(in the rows, 128 means zero)
Each row is a point on one shape in 25 dimensions made of curled strands that fork but never close a loop.
Z797: [158 167 136 134 136 114 139 144 148 132 105 126 149 101 134 125 157 133
 115 153 141 115 170 130 150]
Z943: [107 109 134 142 135 129 114  96  62 122 121 160 103 120  88 134 107 138
 147 137 131  89 104 122 118]
Z202: [132 123 130 102 118 141 129  76 152 125 156 145 123 130 116 133 132 104
  88  85 141 126 144 111 132]
Z265: [140 180 121 122 125 108 117 138 145 116 136 103 123  51 128 118 146 147
 128 157 143  86 180 132 142]
Z661: [148 123 138 153 142 135 151 145 132 153  88 125 155 159 144 126 144 127
 129 153 139 131 132 150 127]
Z898: [130 116 125 135 147 153 136 142 126 145 107 117 137 160 148 112 144 139
 146 148 131 120 105 160 123]
Z157: [132 141 130 149 114  86 139 143 102 107 133 123 125 127 126 165 115 123
 151 142  97 168 109  95 116]
Z329: [156 124 147 147 136 123 146 145 145 141  83 136 158 154 134 129 141 123
 113 152 139 138 154 132 132]
Z308: [ 94 118 119  96 140 173 103 151 117 129 139 114 141 153 125 106 115 153
 127 124 140  93 117 146 144]
Z245: [121 136 127 104 110 136 123  87 142 122 149 138 105 126  99 133 119  91
 108  95 129 150 134 115 110]
Z724: [126 115 125 130 148 154 132 143 127 142 111 117 136 161 145 110 143 141
 146 147 131 119 103 159 124]
Z742: [129 124 131 101 118 142 126  72 152 125 159 145 121 132 110 131 128 102
  90  82 141 126 143 111 130]
Z332: [144 181 123 124 127 107 119 139 147 119 133 107 126  57 129 119 149 145
 125 158 143  88 180 131 144]
Z794: [147 117 129 113 114 135 136  94 158 121 133 147 132 125 143 137 142 114
  84 102 134 128 150 116 138]
Z892: [147 123 137 153 142 136 150 145 132 152  89 124 154 159 146 125 145 127
 131 153 139 130 131 151 126]
Z66: [130 161 106  98 130 123 113 129 123  97 151  80 100  16 126 110 117 171
 148 136 137  74 162 135 138]
Z619: [ 99  95 124 130 144 135 123 128  91 113 119 148 110 128 106 123 119 143
 147 133 148 107 115 133 122]
Z876: [134 147 137 156 126 103 158 141 107 107 148 137 136 144 129 149 129 120
 149 134 101 159 123 102 118]
Z603: [100 104 124  93 146 157 104 145 133 114 149 116 139 158 105  97 134 155
 136 135 139 106 109 136 134]
Z771: [151 116 130 120 115 134 137  99 158 121 124 146 133 125 148 135 142 117
  86 110 131 129 153 118 137]
Z84: [125 126 130 101 120 143 124  67 149 126 164 144 117 136 103 127 124 101
  92  79 141 125 143 110 126]
Z733: [111 109 125 106 148 158 116 145 130 125 131 117 136 160 123 103 138 150
 142 140 135 113 104 146 131]
Z525: [120 135 126 106 105 132 122  95 140 122 140 136 102 121 104 136 119  86
 113 103 118 164 130 118 104]
Z930: [157 117 132 131 117 131 139 110 158 122 110 145 136 129 153 131 142 119
  92 123 127 130 157 122 134]
Z387: [146 123 137 154 141 136 151 144 132 154  90 124 154 159 146 125 145 127
 131 153 138 129 130 151 126]
Z975: [ 92 139 115 110 142 165 100 161 129 166 136 127 137 141 139 121 105 150
 123 102 161  84 119 161 149]
Z511: [131 159 104  95 131 125 114 128 120  95 151  78  99  13 127 109 115 174
 149 131 135  74 160 133 139]
Z19: [120 112 125 120 148 156 126 143 127 135 118 117 135 161 137 107 141 145
 145 145 132 117 102 155 127]
Z791: [101 104 124  93 146 157 105 145 133 115 147 115 139 158 106  97 134 154
 138 135 139 106 108 137 135]
Z93: [ 98  92 122 114 141 148 114 143 108 116 127 133 118 145 110 118 130 148
 144 125 145 111 107 140 125]
Z496: [100  96 126 131 144 134 123 124  87 112 119 150 110 126 103 123 117 141
 148 134 146 105 116 132 121]
Z480: [122 129 129 103 120 144 122  65 148 125 166 144 113 137  96 124 120  99
  96  80 140 126 142 111 122]
Z690: [153 124 148 147 143 125 150 152 137 149  81 132 166 160 131 133 142 124
 117 154 146 139 147 137 136]
Z460: [149 116 129 117 115 135 136  97 158 120 128 146 133 125 146 136 142 116
  85 106 132 129 151 117 137]
Z90: [129 167 110 105 126 119 112 132 128 103 150  84 104  24 126 113 124 164
 144 145 140  75 170 135 136]
Z320: [ 99  95 122 105 141 153 107 146 118 118 135 124 124 153 108 112 132 151
 141 125 142 109 105 140 128]
Z285: [148 123 140 153 142 134 152 145 133 152  88 125 156 159 144 127 144 127
 129 153 140 131 133 149 127]
Z227: [136 155 101  89 136 129 116 125 115  89 151  76  97   4 128 107 110 180
 150 122 130  71 153 131 143]
Z120: [115 116 125 136  95 100 121 112 122 131 133 116 105 117 141 139 108  97
 134 115  81 185  99 108 111]
Z683: [152 124 149 147 142 125 150 152 137 149  80 133 166 160 131 132 141 124
 117 154 146 140 147 137 136]
Z990: [132 157 102  92 133 127 115 126 117  93 152  76  98   8 127 108 112 176
 150 127 133  72 157 132 140]
Z913: [146 123 137 154 141 137 151 144 132 153  89 124 153 159 146 124 144 127
 131 153 138 130 130 151 125]
Z912: [158 124 144 147 131 124 143 137 149 136  87 138 150 148 141 127 141 122
 109 148 133 135 156 129 130]
Z579: [134 147 137 156 125 103 157 140 107 107 147 136 136 143 129 151 128 121
 150 134 101 159 123 102 118]
Z350: [153 177 130 130 132 109 128 141 149 126 118 118 138  78 132 122 156 138
 118 157 142 100 177 130 147]
Z809: [ 98  92 121 124 143 141 120 138 100 114 121 141 113 136 109 121 125 145
 146 128 148 110 112 136 123]
Z144: [127 130 124 139  98  82 124 140 103 114 123 108 114 115 129 167 103 126
 151 141  92 174  92  98 115]
Z865: [119 134 125 109 101 128 121  98 138 123 137 133 101 119 107 137 119  84
 116 106 111 172 127 119 102]
Z857: [122 131 129 102 118 143 122  70 147 125 163 144 111 135  96 126 120  97
  98  82 139 130 141 111 119]
Z383: [117 116 125 138  97  97 123 116 117 129 132 115 106 117 141 143 106 104
 138 118  84 182  96 106 112]
Z583: [126 120 116 134 146 129  93 147 139 184 149 148 140 156 154 128  95 146
 124  97 141 100 106 148 144]
Z924: [100 104 124  92 146 158 103 145 132 114 149 115 139 158 105  97 132 155
 136 134 139 105 109 136 136]
Z309: [125 129 125 139  98  84 124 137 104 116 124 109 114 116 131 164 104 125
 149 137  92 174  92  98 115]
Z12: [115 116 124 133  95 104 120 109 125 131 132 118 103 116 138 136 110  91
 131 114  80 189 102 112 108]
Z138: [135 119 127 144 145 150 142 142 126 149 101 117 140 160 153 115 146 135
 144 150 131 122 110 161 121]
Z413: [134 148 139 162 128 115 166 138 110 112 155 141 138 151 131 139 133 117
 149 131 103 155 125 110 120]
Z985: [157 125 145 147 133 124 145 140 148 138  84 137 153 151 138 128 140 122
 111 151 135 137 155 131 131]
Z976: [129 116 126 134 147 153 135 142 126 144 109 118 136 160 147 112 144 140
 146 148 130 119 105 160 124]
Z176: [117 133 124 111 100 126 120 100 137 124 135 131 100 118 110 136 118  82
 117 108 106 176 125 118 102]
Z137: [113 117 124 131  95 106 120 108 127 132 132 119 102 116 135 135 112  88
 130 114  81 189 104 113 107]
Z172: [134 148 139 162 128 116 166 138 110 111 155 141 139 151 131 139 133 117
 149 131 103 154 125 110 121]
Z311: [127 125 130 102 120 143 125  69 150 125 163 145 118 135 106 128 126 101
  91  81 141 125 143 110 128]
Z484: [159 159 139 136 138 117 143 145 145 136  98 130 154 114 134 128 156 131
 115 151 141 120 166 131 148]
Z192: [160 121 137 141 121 127 141 122 156 126  98 142 140 136 151 128 142 121
  99 137 126 132 159 125 130]
Z116: [131 123 131 102 118 141 127  75 152 124 157 145 123 131 114 132 131 104
  89  83 141 126 144 111 131]
Z766: [158 161 139 136 138 116 143 145 145 135  99 130 153 113 135 127 156 132
 114 152 141 120 165 130 149]
Z808: [149 180 127 128 128 108 124 139 149 123 125 113 133  68 131 121 154 141
 121 157 143  95 178 130 145]
Z646: [132 141 130 148 113  84 137 143 103 107 132 122 124 125 126 166 114 123
 152 142  96 169 107  96 116]
Z60: [146 117 130 111 115 136 135  92 157 121 136 146 131 125 140 137 141 113
  84  99 135 129 149 116 138]
Z83: [154 177 131 131 132 110 130 141 149 127 116 120 140  81 133 123 157 137
 117 156 142 102 176 129 148]
Z128: [ 98  95 123 104 140 153 108 146 117 118 134 125 125 153 108 112 132 152
 142 125 142 109 105 140 128]
Z45: [148 117 130 114 115 135 136  94 157 121 132 146 131 124 143 137 141 114
  84 102 134 129 151 117 137]
Z624: [109 111 134 144 134 130 112  94  59 124 121 160 102 120  87 136 107 138
 146 137 129  87 102 122 118]
Z154: [116 128 123 116  97 120 119 103 135 127 132 127  98 116 117 136 118  80
 121 111  96 184 119 119 102]
Z551: [153 177 130 130 131 109 128 141 149 126 119 118 138  78 132 123 156 138
 118 156 142 101 176 129 148]
Z621: [132 142 131 150 115  87 140 142 104 107 134 125 126 128 126 164 116 123
 150 141  97 167 110  96 117]
Z818: [131 117 117 138 147 125  93 145 138 185 151 149 141 159 156 129  93 145
 124  98 136 102 105 145 143]
Z341: [ 99  97 123 101 142 155 106 145 122 118 139 122 129 155 107 109 133 153
 140 126 141 108 105 139 130]
Z31: [159 123 141 145 127 125 142 132 153 131  91 139 145 143 145 127 141 121
 105 144 129 134 157 128 130]
Z682: [ 96 138 115 113 143 159  99 161 132 171 139 130 138 142 140 123 104 150
 124 101 161  86 116 160 148]
Z891: [120 125 117 130 146 132  94 150 139 182 148 145 140 153 151 128  97 147
 124  97 146  98 108 150 145]
Z632: [134 148 139 161 128 113 164 138 109 110 154 140 139 149 130 141 133 117
 149 131 102 155 125 109 121]
Z117: [ 99  99 124  98 142 156 105 146 126 117 143 119 132 156 106 104 132 154
 139 128 140 106 106 138 132]
Z869: [130 116 125 135 147 154 135 142 126 144 107 117 136 160 148 113 144 139
 145 149 131 120 105 161 123]
Z501: [159 151 143 138 140 119 146 147 143 139  93 132 158 125 134 128 153 129
 114 152 142 126 162 132 147]
Z273: [122 123 125 139  97  90 124 127 109 123 130 111 111 116 137 153 103 117
 144 128  89 176  92 101 114]
Z577: [120 136 126 106 105 132 122  94 139 122 141 136 103 122 102 136 119  87
 112 101 120 162 131 118 105]
Z166: [ 99  96 125 131 144 135 123 126  89 113 118 150 111 127 105 123 118 142
 148 133 147 106 115 132 122]
Z125: [115 116 124 133  95 104 121 108 125 132 133 118 103 116 137 136 110  91
 131 115  80 188 102 112 109]
Z638: [133 151 139 181 126 133 169 129 114 123 160 145 134 155 133 123 135 107
 146 129 108 149 117 127 125]
Z894: [ 97 138 115 114 143 158  98 159 134 172 139 131 137 143 141 123 104 150
 124 100 160  87 116 159 148]
Z205: [120 120 126 139  97  92 124 123 112 124 131 113 110 117 139 150 104 113
 142 124  87 177  93 102 114]
Z313: [132 151 137 187 125 136 169 127 116 126 161 147 132 154 133 120 136 103
 145 129 109 148 114 131 127]
Z781: [ 99  93 122 109 140 151 111 145 113 117 130 129 120 150 109 116 131 150
 143 124 144 110 106 139 127]
Z70: [ 98  92 121 118 142 145 117 142 105 115 123 136 115 142 110 120 128 147
 145 126 148 111 109 139 124]
Z79: [120 119 126 139  97  94 123 120 113 126 132 113 109 117 140 147 105 110
 140 122  87 179  94 103 113]
Z521: [158 148 143 139 141 120 146 148 142 140  91 132 160 131 134 130 151 129
 114 151 142 129 160 132 146]
Z102: [129 119 117 136 147 125  93 145 138 184 151 148 141 158 156 129  94 146
 123  97 138 101 105 146 144]
Z604: [122 123 126 140  98  88 125 128 109 122 129 111 112 117 137 155 104 118
 145 129  89 176  92 100 114]
Z948: [134 146 137 154 124 100 155 141 106 106 146 135 134 141 128 153 126 121
 150 135 100 160 121 101 118]
Z462: [146 122 136 154 142 137 150 144 132 153  90 123 153 159 147 124 144 127
 132 153 137 129 128 152 125]
Z303: [100  96 125 131 144 134 124 126  89 112 118 150 110 126 104 123 118 142
 147 134 147 106 116 132 121]

Start at the first point of each line and follow the strands to each of the others. Where do the paths split? Write each fork as brackets around the two groups it separates, the group with the point that comes earlier in the line first. The first line is answered.
Z60 (Z166 Z90 Z154 Z975) -> (((Z166 Z975) Z90) Z154)
Z265 (Z90 Z308 Z781 Z632) -> (Z90 ((Z308 Z781) Z632))
Z898 (Z308 Z137 Z303 Z90) -> ((Z308 Z303) (Z137 Z90))
Z332 (Z480 Z70 Z682 Z90) -> ((Z480 (Z70 Z682)) Z90)
Z154 (Z273 Z766 Z70 Z682) -> (Z273 (Z766 (Z70 Z682)))
Z771 (Z891 Z332 Z496 Z172) -> (((Z891 Z496) Z332) Z172)
Z742 (Z781 Z521 Z79 Z583) -> (((Z781 Z583) Z521) Z79)
Z894 (Z646 Z818 Z496 Z90) -> (((Z646 Z90) Z496) Z818)
Z869 (Z894 Z83 Z31 Z809) -> ((Z894 Z809) (Z83 Z31))
Z975 (Z93 Z891 Z413 Z808) -> ((Z93 (Z413 Z808)) Z891)
Z975 (Z948 Z90 Z809 Z583) -> (((Z948 Z90) Z809) Z583)
Z176 (Z894 Z632 Z303 Z808) -> (((Z894 Z303) Z808) Z632)
Z273 (Z646 Z809 Z511 Z818) -> (Z646 ((Z809 Z818) Z511))
Z303 (Z66 Z894 Z383 Z624) -> (((Z66 Z383) Z894) Z624)
Z480 (Z496 Z413 Z308 Z797) -> (((Z496 Z308) Z797) Z413)
Z797 (Z990 Z70 Z818 Z60) -> (Z990 ((Z70 Z818) Z60))
Z176 (Z66 Z313 Z682 Z619) -> ((Z66 (Z682 Z619)) Z313)
Z144 (Z876 Z682 Z265 Z303) -> (Z876 ((Z682 Z303) Z265))
Z771 (Z894 Z332 Z273 Z781) -> (((Z894 Z781) Z332) Z273)
Z332 (Z166 Z646 Z511 Z894) -> (((Z166 Z894) Z646) Z511)
Z166 (Z894 Z265 Z865 Z943) -> ((Z894 (Z265 Z865)) Z943)
Z12 (Z943 Z891 Z66 Z876) -> (((Z943 Z891) Z66) Z876)
